(in the rows, 128 means zero)
Rotation paths and how fast each direction turns (degrees a step)
Each turn is a multiple of 5 degrees from 10 to 175, or 0.
Each row of a path follows its step; steps can be skipped.
Path 1:
step 0: [130 136 136 129 138 107 128 144 138 122 125 122 129 134 118 111 121 125
 129 144 143 136 131 128 126 133 133 124 131 126 125 130 133 129 136 112
 121 121 132 124 129 129 135 128 124 119 118 106 121 132]
step 1: [131 134 106 147 117 134 127 127 134 124 120 126 119 132 129 120 125 123
 117 143 126 154 119 131 126 137 125 123 141 135 124 130 136 135 131 137
 140 132 132 126 127 138 123 123 137 131 132 129 130 126]
step 2: [135 150 115 127 124 143 128 128 125 132 143 126 131 128 124 140 125 118
 129 135 135 125 132 141 136 120 124 133 121 132 118 132 136 109 122 140
 128 128 130 138 144 129 116 132 118 126 119 139 126 133]
step 3: [123 137 129 133 122 126 117 138 131 119 126 139 139 120 132 128 126 133
 144 125 139 125 117 134 125 133 130 124 116 107 122 122 118 102 134 126
 124 125 132 135 125 122 135 135 136 130 134 115 133 131]
step 4: [130 112 130 132 125 135 133 106 125 124 133 135 131 138 136 129 120 128
 120 138 120 130 123 125 118 150 127 130 117 122 137 119 135 130 132 130
 124 130 146 134 122 119 130 134 135 137 135 131 144 116]
step 5: [126 117 128 119 127 118 143 124 135 137 148 122 125 139 129 143 112 131
 123 115 123 119 136 122 131 136 131 129 131 116 123 120 133 120 126 124
 131 129 126 131 132 136 121 117 112 138 123 138 117 134]
step 6: [126 129 136 124 128 118 137 130 136 143 120 134 116 104 121 128 127 120
 136 118 130 130 130 117 124 125 124 121 135 116 119 125 125 123 134 111
 123 129 128 122 118 127 127 116 145 122 120 133 140 139]
step 7: [139 116 136 128 115 152 136 121 126 127 117 122 136 130 116 131 127 118
 114 118 123 130 113 129 130 124 130 124 129 143 135 131 122 139 134 121
 122 116 130 117 123 124 121 131 138 131 116 121 132 128]
step 8: [133 115 123 116 134 125 141 137 132 128 129 138 126 144 125 131 135 124
 126 119 147 129 133 136 120 129 119 128 136 131 136 135 117 126 117 143
 130 111 124 123 137 141 127 141 118 120 121 123 120 134]
step 9: [131 148 123 122 125 130 115 125 135 126 123 134 120 128 119 117 134 122
 136 131 145 130 131 104 108 132 130 120 134 123 140 137 130 131 127 124
 124 134 127 132 131 128 136 126 130 124 140 123 116 135]
[129 129 124 124 129 131 129 129 131 127 131 126 129 124 127 127 130 130
 128 130 125 131 133 127 129 128 130 129 134 125 126 131 128 127 131 127
 129 128 124 128 128 126 123 126 130 131 125 128 130 124] | 80
[129 125 125 130 128 128 130 129 127 131 127 130 130 131 126 124 127 132
 126 130 128 129 127 127 131 130 133 131 125 130 128 124 127 131 127 131
 130 127 129 124 128 125 126 130 132 131 127 123 131 130] | 110
[129 126 128 129 124 126 123 130 133 131 129 129 129 124 126 129 126 127
 127 130 127 129 125 129 126 128 130 128 126 131 134 131 130 129 128 129
 129 127 128 128 121 129 130 128 128 130 127 129 130 124] | 120
